One turn moves each row of this set onto another row. After a few examples, where does it send each row asked below?
vozo: [-0.99 -0.90 -3.26  2.88 -0.04  4.05  2.29  2.11 -2.25 -0.66 -0.95  0.55
  1.49]
Nebu: [ 3.00 -1.23 -1.38  4.54 -0.74 -2.36 -3.42  0.14 -1.76 -1.14  0.07  3.49
  1.30]
mar: [ 0.44 -0.33 -0.34  4.03  0.27  2.64  4.15  1.42 -1.14 -0.88  1.17  1.07
  3.05]
Gopan: [ 2.17 -2.94 -2.33  0.74  1.82 -1.18 -3.17  0.31 -5.00 -0.28 -0.72  0.03
  0.54]
Kini: [ 4.38 -1.33 -3.83  3.00  0.81 -1.55 -2.67 -0.29 -2.12  0.65  0.68  4.32
  1.66]
vuka: [ 2.04 -1.06 -3.91  5.54  0.23  2.51  1.14  1.69 -1.85 -0.07 -0.80  3.31
  1.65]
pel: [ 3.00 -4.17 -2.51  1.62  0.85 -0.86 -2.85 -0.11 -3.41 -0.63 -0.18  0.09
  2.15]
pibo: [ 2.68  2.25 -1.13  2.21  1.19  0.47 -1.50 -0.68 -0.45  0.14  3.41  5.69
  0.99]
veput: [ 1.94  1.62 -0.24  4.82  0.20 -0.87 -0.83 -1.80 -0.12 -0.27  1.27  4.97
  1.59]
lev: [-0.32  3.05  0.43 -0.15  1.20  2.16  0.76 -1.06 -0.54 -0.24  4.06  3.17
  1.00]
Neru: [-2.06  2.18 -0.60 -2.17  1.22  0.67  1.44  0.51 -3.43  0.00  1.58  0.41
  0.64]
fesu: [-0.29  2.31 -0.71  0.08  1.41  1.42  2.84 -2.06 -0.58  0.83  2.87  2.56
  2.34]
beto: [ 2.65 -2.97 -1.36  5.02 -0.01  1.44  1.45  2.16 -2.16 -1.48  0.01  0.37
  2.88]
Laf: [ 2.87 -3.32 -1.19  1.23  0.65 -0.03 -4.76  0.58 -3.02 -1.61  1.34  0.61
  0.78]
Dusab: [-1.43  3.60 -0.50  2.30 -0.02  0.77  1.17 -1.62 -0.03 -0.34  1.44  3.90
  0.81]
Pati: [ 4.22 -0.77 -2.21  2.60  1.71 -2.51 -2.66  0.51 -4.03  0.61  0.58  3.75
  0.73]
dused: [-3.40  2.17  0.25 -0.05 -1.13  0.86  0.90 -0.07 -1.20 -1.46  1.19  0.23
  1.11]
tadip: [ 0.47 -1.50 -2.93  2.72 -1.43  1.34  1.32  4.83 -2.76 -1.50  0.03  0.36
  1.87]
Guze: [-0.58 -1.37 -0.37 -1.55  1.40 -0.30 -0.85  0.76 -4.80 -0.77  0.38 -1.98
  0.66]
Guro: [-2.50 -1.68 -0.11  0.56 -0.84  0.71 -1.47 -0.01 -2.42 -2.21 -0.67 -1.89
  0.93]
tesa: [-0.56 -2.37 -1.98 -1.71 -0.47 -0.22 -1.16  1.68 -3.23 -1.27  0.67 -2.00
  1.78]
losut: [-2.07  0.88 -0.19 -1.91  0.86  3.23 -0.42 -0.34 -1.69 -1.17  2.44 -0.10
  0.44]
Vomir: [ 3.08  2.02 -1.48  2.25  0.62 -1.11  0.73 -0.60 -0.66  0.83  3.18  5.24
  2.57]
Ker: [ 1.44  0.90 -2.25  4.20 -1.05  1.21  2.68  3.80 -1.19 -0.57  1.15  3.44
  2.25]
teru: [-2.55  0.84 -2.27 -2.09  0.13  2.00  1.27 -0.12 -1.99 -0.14  1.23 -0.08
  1.15]
Bibuz: [ 3.36  1.90 -0.34  2.62  2.59 -1.65  0.16 -1.30 -2.43  1.25  2.53  4.67
  1.31]
gez: [ 4.28 -1.18 -1.60  3.02  1.49 -0.32 -4.04 -0.49 -1.86 -0.41  1.93  4.27
  0.91]
nus: [-0.60 -2.06 -1.09 -1.34  0.20  1.59 -3.31  1.21 -2.94 -1.86  1.18 -1.16
  0.30]
pamu: [ 0.71 -2.84 -1.89  2.56 -0.80 -0.82 -4.03  0.42 -2.98 -1.86 -1.48  0.13
  0.71]
guri: [-0.26  3.25 -0.58  0.36  2.66  0.70  1.95 -1.71 -2.02  1.28  1.93  3.35
  0.79]

fesu -> Vomir
vuka -> beto
Where do these go?
Gopan -> Guze
Guro -> dused
losut -> lev

